In the rows, zero is written as 128.
Named moves, each a turn or a mirror, and the order they were made in; the first pair answered
L (before -> after):
[136 147 148 119 145 123 131 119  99 135 123 128 118 103 119 140 126 145
 102 136 155 126 113 121 106 120 127 110 145 136 133]  ->  [141 131 139 111 144 114 131 124 106 133 122 123 106  92 134 154 111 138
  94 130 141 129 121 123 109 123 137 110 136 141 128]
[109 150 140 140 120 129  99  85  74 143 112 157 151 124  99 110 151 166
 128 106 126 105  77 115 106 116  96 132 128 119 127]  ->  [117 101 110  95 133  96  99 115  86 125  95 129 114 102 153 147 112 137
 101  93  65 118 112 129 121 119 128 144 102 131 106]
[126 132 124 126 129 104 141 128 124 132 121 130 128 141 143 117 144 110
 144 101  57 130 128 135 151 145 147 131 120 102  98]  ->  [118 158 138 151 119 123 137 112 117 140 124 143 148 154 118  96 164 124
 161 110  90 127 110 134 139 144 130 126 134  96 108]
[123 136 103 157 131 149 129 133 158 102 146 111 136 125 141 147 136 109
 139 134 150  76 156 120 106 136 118 137 142 133 109]  ->  [124 132  98 151 133 147 126 135 160  98 145 110 130 124 147 149 132 107
 134 133 145  75 160 120 110 132 122 141 140 134 107]
E (before -> after):
[139 110 131 101 133  84 150 146 137 138 117 128 131 139 141 127 124 105
 135 107  65 134 113 157 177 144 153 134 112 116  86]  ->  [131  93 106 120 145 132 131 138 141 108 147 107 120 110 149 157  75 126
  78 152 157 141 145 143  95 110 121 135 122 150 137]
[145 124 102 151 110 141 119 154 102 164 112 143 139 140  71 138 152 125
 123 103 112 136 115 113 176 129 136  97 134 100 137]  ->  [138  94  78 143 122 135 110 172 118 143 118 122 126 136 101 166 109 106
  95 107  95 145 145 120 157 125 143 111 123 112 136]
[167 131 173  96 124  95 170  70  70 168  79 148 101  93 118 156 161 140
 128  82 124 158  61 131 185 143 160 126 142 146 122]  ->  [162  74 127  83 146  88 160 100  98 133  91 106  81  82 174 197  90 108
  87  99  95 171 119 142 157 140 162 146 118 161 127]
[123 125 121 124 133 122 117 124 140 114 132 111 129 139 131 138 120 117
 125 136 120 129 153 154 129 134 116 139 117 127 114]  ->  [121 141 132 130 127 137 114 111 128 118 136 117 135 134 115 131 132 131
 123 144 151 124 145 148 118 129 109 133 129 129 125]
C (before -> after):
[ 85 119 167 174 126  86  99 186 158 153 107 154 115 203 148 116 137  60
 119 131  44 144 150 149 156  96 164 131 139  78 107]  ->  [ 94 131 184 159 122  76 106 177 140 166  92 163 102 188 137 111 164  69
 123 119  49 138 131 138 177  97 174 121 146  80  99]
[110 161 139 161 128 148 116 102 110 126 153 162 157 131 103 107 169 148
 142 147 201 117 101 116  90 121 118 121 160 129 146]  ->  [ 97 132 114 176 139 159 102 121 139 107 173 142 165 150 125 119 121 125
 134 166 183 123 134 130  62 119 109 137 145 132 151]
[127 139 131 127 119 164 132 110 118 118 121 143 121 115 120 122 139 146
 115 135 151 121 105 111 123 126 124 125 128 117 130]  ->  [122 129 120 138 119 171 125 116 130 107 129 136 130 122 126 129 124 140
 114 141 149 122 116 112 112 127 119 130 125 119 137]
[156 128  97 137 118 105  98  98  79 139 110 104 128  95 188 144 151 106
 159 117 128 151 136 148  93 155  92 109 104  86 137]  ->  [153 130  99 137 117 106 101  97  76 145 108 109 124  91 187 142 157 107
 160 115 128 154 129 144  97 156  94 106 107  85 138]
H (before -> after):
[106 136 113 178 103 130 133 121  93 130 137 102 133 140 106  95 122 133
 125 164 146 104 116 121  87 158  76 113 144 101 147]  ->  [101 121  99 180 109 127 129 132 108 124 140  94 130 153 124 101  99 120
 122 165 118 109 131 126  84 165  77 123 134 102 143]
[ 68 193 175 160  86 124 146 124 134 136 104 157 173 150  87  92 157 137
 183  89 104 121  76 179 128 160 100 174 149 106 142]  ->  [ 65 197 172 173  92 139 138 124 132 129 116 150 173 156  84  95 145 140
 175 103 133 121  82 175 104 151  87 173 152 110 153]
[129 154 164 153 114 154 131 102 115 143 137 163 149 134  84 135 174 128
 147 146 168 129 106 110 102 114  90 131 158 110 141]  ->  [120 139 149 169 126 165 119 111 133 126 154 150 155 144 101 144 142 114
 133 164 166 132 132 118  77 112  80 141 149 112 149]
[148  99  87 144  85  65 122 143  98 179 130 143 135 132 107 113  89 133
 125 101  95 196 135 164 163 113 132 137 136 101 128]  ->  [152 116  95 139  79  70 125 135  87 188 128 151 139 124  96 109 108 145
 129 101 111 192 122 159 166 114 128 131 148 102 126]
Now pairs of rows:
(two moves a pair)
[122 146  95 158 158 182 133  97 166 103 164 132 143 113 144 154 117  90
 110 137 155 120 171 142 137 156 129 133 127 130 121]  ->  [123 142 101 138 152 153 146 106 163 115 146 133 137 111 154 152 132  81
 119 112 106 120 167 148 178 170 153 134 121 123  98]
H, H
[115 123 176 137 178 172 106 112  79 126 178  81 176 151 122 102 125 144
 136 194 179 114 111  73  89 124 113 132 113 127 122]  ->  [135  74 152  71 189 117 118 142  87 121 148  62 133 127 176 136 101 113
 116 161  91 127 135  82 143 135 161 141  81 135  86]
L, H
[126 147 150 180 128 184 116  84 127  89 148  97 112  67 110 161 120 164
  95 174 230 176 107 108  53  90 107 119 132 141 189]  ->  [142  80 111 112 142 120 123 126 149  79 124  61  70  50 186 207  73 114
  72 139 109 190 150 127 105 105 160 133  90 149 146]
L, H
[107 148 106 122 145  99  81 119  89 169 103 104  48  57  95 130 118 146
  97 137 120 111  78  98 167 120 140 170 157 157 101]  ->  [101 168 115 147 138 113  81 109  87 172 111 113  68  74  72 112 136 154
 110 146 143 102  62  95 154 120 123 170 166 149 109]
E, L
[127 134 139 132 116 130 126 119 126 134 124 141 136 147 131 108 143 106
 164 121  93 141 130 136 155 153 144 134 127 119 106]  ->  [127 105 115 125 129 131 114 135 138 114 133 118 121 135 156 134 104  97
 134 133  97 147 159 138 131 142 142 137 117 138 117]
H, E
[165  95 169  82 158  71 170 115 121 102 151  88  62 149 176 166 126  98
 125 120 101 131 136 137 110 117 161 125 128 131 119]  ->  [171 105 180  77 155  81 170 103 109 106 148  91  51 127 164 170 136 120
 111 127 144 131 126 122  98 103 157 112 141 142 133]
C, E
[100 112  53 173 145 171  91 132 142 175 127  75 167 191  39 131 184 183
 131 127 206 136  77 146 117 103  97 101 131 145 132]  ->  [103  47  11 142 165 144  85 169 167 150 121  34 139 186 104 173 116 141
  98 117 137 154 129 166 118 110 117 119  95 154 116]
H, L
[149 126 128  73 118 103 147 117  98 133  96 159 101  78 136 134 138 161
 122 110 125 107  80 121 162 133 157 116 125 167 121]  ->  [149 118 118  80 125 121 139 113  98 120 109 151  96  65 139 144 117 169
 102 126 160 108  93 118 127 120 144 119 129 183 142]
E, E
[151 126 134 114 128 115 123 123 127 161  81 128 111 125 111 137 151 137
 133 113 121 142 122 116 146 133 170 103 108 133 122]  ->  [151 114 123 115 132 110 120 131 136 155  85 119 106 127 128 145 133 126
 126 114 107 144 135 122 138 134 173 108 102 135 120]
H, E
[138 104 112  79 142  88 119 148 145 138  88 118 134 138 150 144 112 100
 140  94  71 103 140 138 175 136 195 137 124  92 111]  ->  [108 156 133 168 130 151 104 119 150 142 124 141 195 185  85  96 136 124
 175 131 156  89 119 136 118 130 133 135 153  75 145]
L, C
[132 111 128 132 118 112 141 133 140 143 126 151 122 121 108 117 150 109
 155 126  83 110 112 138 175 153 132 140 106 108  86]  ->  [139 109 128 116 118 109 143 133 130 143 120 149 108 108 113 128 155 117
 147 120  94 115 110 130 182 149 137 138 104 115  88]
H, L
[144 157  85 105 132 126 144 116 104 156 125 198 116 110 167 117 120 151
 181  97  70 104 104 128 129 171 148 110 184 143  92]  ->  [149 128  63  90 142 124 141 129 114 138 132 177  97  89 192 147  81 143
 150 106  72 111 130 129 108 164 150 116 173 160  98]
E, H
[130 116 132  85 133 106 142 124 116 132 110 137  93 107 146 151 141 136
 118 110 101 129 130 133 147 121 164 128 125 139 121]  ->  [121 138 139 118 130 143 128 104 105 127 131 142 110 106 113 139 147 162
 110 137 173 125 121 120 103 105 133 120 144 147 153]
E, L
[115 141 178 151 150 182 146 135  89 150 190 200 124  96  56 114 183 125
  69 144 199  89 150  67  73  85  66  92 137 111 138]  ->  [112  57 122 113 174 135 143 197 139 117 188 147  98 113 144 162  97  52
  45 128  59 110 222  99  93 106 104 123  82 111 100]
E, E
[113  85  87 127 137 150 108 124 170  77 120  95 155 128 119 151  57 116
 114 157 169 145 173 142  51  94  85 130 158 175 129]  ->  [102 135 122 171 117 161 116 101 160  99 125 131 200 173  66  94 112 122
 178 151 176 129 129 143  71 108  67 121 182 142 124]
E, C
[ 97 126 107 186 112 127 119 139 167 119 151 132 172 180 120 100 105  89
 148 149  94 137 141 141 113 151 116 141 108 106 108]  ->  [ 96 131 107 196 115 151 112 127 157 114 163 131 164 158 110 108  99 109
 123 167 155 141 140 133  77 137 100 131 120 123 133]
L, E
[109 112 117 145 133 136 120 140 155 114 138 116 139 169 154 112 108  98
 139 134  74 120 143 140 123 134 116 148 115 116 115]  ->  [111 143 143 148 122 138 129 126 141 133 130 139 151 171 122  91 145 112
 163 127  84 116 110 137 142 140 117 140 128 103 109]
H, L
[116 142 164 147  95 145 136  99 134 118 145 136 158 175 119  82 165 168
 219 134  96 124 115 151 141 134  98 158 118  88 125]  ->  [123  91 121 123 119 160 120 111 140  76 164  89 115 117 168 145  91 171
 131 169 151 141 173 146  70  99  89 164 107 136 164]
L, E
[112 137 103 123 155 133 128 101 130 128 127 133 104  97 155 132 134 152
 130 141 149 108  86 124 119 122 100 149 137 163 149]  ->  [111 119  92 108 159 112 133 117 140 128 121 121  99 106 175 138 122 130
 132 127 100 113  97 135 138 133 116 157 124 160 128]
E, E
[140 112 118 148 125 146 141 116 137 135 148 144 144 128 107 126 103 143
  98 148 161 136 118 139 103 124 114 116 125 130 136]  ->  [139 125 130 153 120 134 149 117 135 147 142 156 156 151  99 105 121 135
 128 134 131 132 106 151 132 135 122 114 123 111 119]
E, C
[ 73 114 134 148 146 145 117 121 157 125 104 123 149 135 166 112 102 137
 156 168 116 132  93 141 124 167 138 164 123  95 140]  ->  [ 76 107 133 147 151 149 113 121 156 120 105 118 140 123 167 115  95 145
 139 178 134 136  96 135 111 158 133 166 128 106 151]
H, E
[111  86  91 149 148 135 120 185 131  94 127 116 148 139 147 160  89  88
 138 152 112 130 169 149  97 114 113 148 113 127 126]  ->  [107 139 133 180 129 145 129 162 114 120 123 153 184 170  96 111 151 104
 196 140 125 120 121 147 126 126 102 135 136 100 120]
L, E
[131 105  89 112 139  96 134 148 142 137 123 127 110 130 149 144 101 101
 135 114  73 129 154 131 143 121 143 135 108 123 112]  ->  [108 142 109 174 131 144 123 132 142 135 152 147 154 168 102 107 116 118
 163 144 130 120 137 128 106 118 100 132 130 111 139]
L, C
[120  96  96 130 151 128 130 152 125 104 161 108 125 131 169 156  57 105
 100 129  96 148 182 113 108 122 141 148 113 138 128]  ->  [123 130 121 139 143 158 129 117  96 114 157 129 121  99 130 150  90 155
  87 146 191 142 148  88  80  99 124 129 144 156 157]
H, E
[181 157 122 122 122  79 108 126 109 149 143 125 109 115  86 115 168 104
 147  78 107 118 122 123 163 129 135 143 113 138 113]  ->  [184 131 106 101 134  75 103 132 109 135 138 111  85  93 109 144 142 106
 115  87 115 125 139 123 145 118 139 148 108 160 122]
E, C
[119 139 146 130 105 114 144 129 133 132 151 144 135 151 112 140 135 131
 140 134 102 126 118 143 152 149 124 122 117 121 128]  ->  [119 136 145 138 109 138 141 121 133 122 161 140 134 139 106 146 124 143
 120 152 148 129 125 136 117 131 108 119 124 132 150]
E, E
[122 143 125 196 111 157  93  87 113 101 175 122 128 227  94 102 132 135
 127 143 177 113 126 126  84 135 107  81 165 118 150]  ->  [134 109 111 146 114  92 107 121 127 110 146 112 111 239 138 109 125  89
 149 102  46 121 137 145 160 166 156  96 138 102  98]
E, L
[124 124 126 145 128 127 133 123 130 131 135 134 137 142 128 106 125 120
 136 116 120 115 129 133 125 133 132 119 133 111 125]  ->  [126 123 122 147 128 135 133 120 129 124 140 132 135 134 124 110 121 124
 128 121 135 118 135 133 116 124 125 121 134 118 133]
E, E
[130 163 150 162 117 131 131 146 163 151 147 123 165 198  86  97 157 106
 172  93 119  93  93 147 146 104  99 149 133  67 129]  ->  [121 139 123 175 122 147 119 157 180 130 165 104 168 206 106 113 115  90
 152 112 120 104 124 150 111 102  88 160 126  72 142]
E, L
[ 83 114 129 146 104 160 103 135 153 103 147 122 157 161 149 150  99 134
 130 162 121 131 146 145 103 115 100 138 116 112 113]  ->  [ 82 129 139 156  97 156 105 125 145 110 144 135 169 173 135 131 122 143
 148 162 128 128 129 145 111 117  94 135 125 103 113]
E, H
[122 120 124 137 150 161 103 124 139  89 124 126 139 127 141 139 111 132
 101 172 169 124 151 120  74 126 124 121 137 138 178]  ->  [117 126 128 158 148 167 100 122 147  89 128 129 155 151 130 124 111 123
 121 177 162 124 146 129  76 132 116 123 140 126 173]
H, L
[115 157 144 135 115 130 130 111 142 131 137 158 159 153 107 105 151 118
 152 118 139 125 102 127 140 147 126 132 141 105 121]  ->  [107 130 116 138 129 145 116 117 155 104 154 132 145 136 132 135 104 111
 108 142 171 130 141 123  91 128 113 139 133 131 146]
E, E
[ 94 124 125 122 148 108 150 169 135 113 110 137 176 190 110 112 130 146
 120 144 100  94 151 135 158 136 127 121 125 108  93]  ->  [ 91 120 113 131 155 131 137 165 141  97 130 127 172 175 114 126 105 153
  98 166 143  95 165 132 120 121 109 124 130 123 117]
E, L
[157 132 135 105 109 133 157 114 131 139 119 115 133 117 126 115 145 131
 139  96  99 138  93 158 178 150 158 122 120 133 105]  ->  [139 145 133 152 115 186 138  98 136 125 153 117 149 121 103 109 126 152
 124 137 182 136 102 151 113 131 120 121 134 142 141]
E, L
[110 120 117 126 119 161 115 142 162 125 142 108 144 161 149 125 104 117
 131 132 123 133 141 129  92 139 106 125 124 136 148]  ->  [124 118 121 101 117 128 127 145 152 139 120 115 133 162 153 122 124 113
 145 106  72 134 130 131 140 156 128 123 118 130 123]
H, H
[138 132 141  80 170 133 180 117 119 118 111 165  89  70 136 133 148 131
 133 121 125 100  88 134 165 132 130 143 114 143 106]  ->  [137 122 136  76 176 140 174 125 124 109 118 155  81  61 146 142 129 129
 117 128 134 105 100 135 150 123 122 144 111 151 115]
E, H
[125  99 113 112 129 101 123 154 136 115 126 117 125 135 154 131 114 101
 134 114  77 144 144 134 139 139 142 132 111 128 104]  ->  [123 108 114 128 131 143 116 135 126 105 147 117 118 108 138 144 101 132
 101 146 160 144 146 117  85 115 116 125 128 152 150]
E, L
[147 101 140 167 145 136 129 112 171 111 153  96 126 170 125 129  94  90
 109 160  93 136 152 123  80 120 118 160 134 105 124]  ->  [162  86 134 130 147 112 139 120 163 113 138  92 100 143 142 151  95  90
  96 145  73 137 156 123  98 119 141 160 129 115 113]
E, L
[124 139 152 141 127 131 126 139 128 137 118 132 146 149 127 106 134 124
 160 126  98 127 121 135 149 139 116 133 127 109 114]  ->  [121 116 134 120 132 126 123 150 136 125 118 113 131 137 151 125 106 114
 142 127  82 137 144 139 144 134 127 137 117 119 112]
E, H
[105 148 109 143  76 148 100 116 140 241 120 121 159 154 107 102 117 130
 118 134  72 128 115 155 139 141 182 135 131 166 149]  ->  [103 127  87 143  89 158  92 122 151 224 133 101 146 137 125 129  82 132
  83 152  93 135 139 154 103 125 172 137 126 185 170]
L, E
[124 157 141 158 119 146 133 123 133 132 132 134 154 155 104 105 137 142
 149 145 141 127 109 121 108 122 103 121 148 119 151]  ->  [122 149 136 158 117 132 135 133 147 132 130 130 157 169 117 103 126 118
 163 136  96 129 119 133 128 134 113 129 135 111 131]
H, E
[139  61  84 109 172  79  72 142 129 127 124  82  85 156 194 232  84  90
  99 137 129 142 121 122 124 114 157 128 126 188 161]  ->  [164 104 132  83 151  66  92 110  81 168  90 127  69 121 151 212 168 140
 114 107 161 130  62 100 177 110 177 104 152 190 153]
C, C
[121 155 148 158 122 175 128 114 122 125 148 134 152 133  87 122 143 165
 127 159 224 124 103 114  83 118  88 110 152 140 166]  ->  [129 134 145 111 115  92 155 147 135 153 111 135 143 168 124 111 162 111
 182  99  55 126 101 139 193 165 152 124 115 105  86]
E, L
[163  86 114 113 141 151 125 145 130 116 149 127 100  81 134 187 130 134
  88 119 170 113 157 122 146  92 117 132 137 167 153]  ->  [154 122 137 141 129 165 128 128 117 132 152 152 126 100  93 157 165 153
 120 122 199 101 127 120 147  93 100 125 158 154 155]
E, H
[135  90 100 104  99 119 131 143 102 115 152  83 140  86 168 154 147  81
 127 120 107 134 166 123 142  94 170 109 124 109 117]  ->  [132 109 109 128 103 151 121 126  92 116 163  89 151  79 146 149 151 108
 117 143 175 135 160 108 101  80 147 105 143 118 144]
E, C
[112  83  86 102 131 111  86 152 150 154 143  74 104 115 166 173 119 144
  74 110 118 143 133 115  86 116  96 169 116 174 150]  ->  [120 123 122  97 106  77 108 142 137 195 114 111 123 143 134 127 191 141
 139  71  65 131  81 119 165 145 117 158 122 142 110]
E, E
[130 114  88 123 152  81 142 163 118 140 106 103 109  86 182 171  93  61
  94  98  84 136 154 121 124 126 174 164 116 134 107]  ->  [136 134 102 124 153 113 135 139  94 140 112 112  99  49 159 177 105 105
  66 120 181 136 140 101  81  97 151 148 139 155 144]
H, E
[103 176 150 117 132 100 156 131 154 151 121 156 128 128 122 144 179 174
 122 155 148 167 115  96 134 125 157 148 140 124 104]  ->  [106 146 129  97 141  94 153 143 163 136 125 136 104 109 150 172 143 163
  92 157 141 175 143 101 119 122 159 155 126 139 107]
L, E
[132 116 127  78 113  89 114 125 130 161  65 130 114 101 152 146 165 135
 127  99  95 114  81 154 151 150 152 106 140 128 101]  ->  [133  97 111  71 122  90 106 137 142 146  73 117 103  94 173 167 133 124
 104 107  94 124 101 158 132 142 155 114 132 140 109]
H, E
[159 122 103 101 177 112 125 130 122 131 164 103 145 128 139 125 115 174
 101 168 139  89 162 145  95  69 113 118  84 158 142]  ->  [163 112 101  84 175  87 135 140 128 141 151 102 136 130 153 126 116 159
 112 148  89  92 162 151 129  82 138 122  72 153 116]
H, H
[174  66 142  57 141 107 131 145  98 145  99  89  69  51 175 168 124 148
  93 123 155 129 137 115 144 147 194  92 100 158 102]  ->  [178 101 175  61 127 101 147 126  80 169  86 119  83  63 142 140 176 166
 125 111 155 119 102 112 174 158 199  83 120 139  90]
E, E
[117 115 125 157 164 129 106 157 145 102 150  87 128 108 184 165  91 156
 117 143 160 145 139 104  92 106  98 117 117 168 151]  ->  [105 150 149 192 151 148 108 143 139 117 157 109 160 140 144 129 121 167
 151 149 180 136 109 101  99 114  79 114 136 151 148]
H, L
[180  80 101  82 131 109 134 142 106  97 107 111  93  92 122 154 114 142
  85  53 100  98 142  97 188  94 195  99 117 147  71]  ->  [171 116 119 129 128 166 120 110  85  92 133 127 115  88  79 142 127 184
  75  91 216  86 125  76 119  66 145  89 147 158 117]
E, L
[135 185 153 131 111 133 130 112  95 161 116 168 144 118  90 115 174 168
 147 107 182 116  73 113 133 123 130 104 183 123 140]  ->  [140  97  91  85 142 101 119 162 128 117 120 102  93  86 183 185  75 119
  81 111 113 138 153 128 113 119 159 131 137 152 134]
H, L
[106 169 157 190 120 153 127 129 119 146 141 147 146 141  72 109 141 154
 177 123 177 141 110 102 106 117  94 132 159 135 146]  ->  [139 111 139  88 133  86 144 160 111 148 101 122  76  84 135 164 128 133
 139  80  85 154 134 105 169 124 160 132 129 157 110]
L, C
[123 131 135 108 117 161 134 116 130 123 119 138 135 108 135 147 130 144
 118 129 164 114 120 115  92 140 126 119 131 132 132]  ->  [130 130 141  95 111 136 142 121 127 134 104 144 132 121 139 140 146 131
 138 106 115 111 113 122 139 155 144 123 126 123 110]
E, L
[116 145 138 174 122 149 124 104 121 135 136 139 149 151  95  99 130 130
 163 122 151 124 117 139 113 130 116 123 144 105 134]  ->  [120  93 103 143 136 120 125 136 142 117 129 108 123 133 148 135  79  98
 133 114  93 136 159 152 116 134 141 136 116 119 122]
H, L
[132 109 106 205 149 161 153 116 149  81 143 118 107 109 164 125 141 171
 126 106 136 126 128 109  75 112  98 103 132 129 116]  ->  [134  99 104 189 147 129 161 131 160  90 129 117 105 124 177 121 149 149
 148  84  68 128 124 123 120 132 120 107 120 116  82]
E, E
[102 125 150 106 116 161 116 137  80 143 139 148 148 139  96 136 109 156
 110 164 160 140 106 128 150 126 147 108  92 106 127]  ->  [104 114 145  93 119 153 119 141  79 139 132 144 132 126 107 150 102 153
  95 157 155 143 113 127 151 125 152 110  90 111 127]
L, E
[125 141 149 155  85 140  79 131 125 127 167 135 148 144  93 131 139 131
  92 164 153 105 135 133 146 102 117 105 159 105 144]  ->  [141 110 133 109  93 102  85 153 127 126 148 120 114 124 132 155 125 111
  73 143  91 113 149 139 181 111 154 109 139 112 122]
L, H
[100 139 162 117 100 112 146 125 130 118 125 120 145 175 104 129 136 130
 150 138 120 125 124 158 152 142 137 145 129 144 121]  ->  [ 96 131 155 134 106 129 142 125 138 107 142 113 149 175 109 136 116 132
 137 157 142 129 137 157 121 135 121 148 129 149 134]
E, L
[124 181 185 152  90 145 141 120 116 170 119 154 152 172  74  70 178 134
 206 124 138 109  84 156 151 157 120 131 140  92 144]  ->  [139  78 114  77 126 101 135 177 147 131 110  91  89 130 180 152  80  80
 134 114  47 131 165 174 150 154 167 152  89 127 129]
H, L
[108 182 124 115  95 124 130 122  90 144 127 163 141 150 123 125 170  88
 163  95  97 111 113 144 172 159 136 119 131 110 105]  ->  [107 137  88 105 112 117 119 147 114 113 142 133 122 148 167 161 112  59
 130 103  67 121 159 154 148 156 139 134 109 118 108]
H, E
[128 103  92 132 138 119  99 146 140 110 144 116 148 132 161 143  85 117
  94 137 119 142 151 138  98 124 129 130 108 141 127]  ->  [136 141 128 130 117  96 118 129 121 145 121 149 165 154 132 104 152 126
 152 106  91 125 103 132 160 143 144 117 123 115  99]
E, E
[127 158 157 151  79 134 138 114 121 146 116 151 152 157  99  93 168 149
 148 136 110 127 124 135 119 139 114 122 129 124 128]  ->  [133 101 124 111 100 110 136 143 138 126 108 117 116 137 152 139 118 121
 114 129  62 139 170 146 120 139 139 132 101 140 120]
H, L
[130 155 136 154 115 116 129 121 108 138 115 151 140 147 109  84 178 134
 156 118 121 119  96 119 160 138 114 124 134 108 123]  ->  [115 145 119 189 123 146 112 127 128 117 141 134 155 162 115  87 138 128
 144 148 144 119 121 128 109 131  91 132 133 113 143]
H, C
[126 111 144 145 142 146 129 124 114 115 136 134 120 137 121 129 129 132
 127 142 131 132 129 139 106 129 111 119 132 138 142]  ->  [128 121 149 138 140 144 132 117 107 124 136 135 120 132 115 122 147 141
 133 137 134 129 119 135 116 126 117 113 135 140 139]
L, E
[136 133  80 105 120 135 100 154 198  94 150 120 123 171 125 138 126 118
 157 105 103  93 125  78 135 145 122 166  89 103 107]  ->  [131 139  82 124 122 150  96 149 198  89 154 121 134 179 109 136 123 128
 156 117 128  86 121  79 120 140 108 165  96 100 117]
L, E
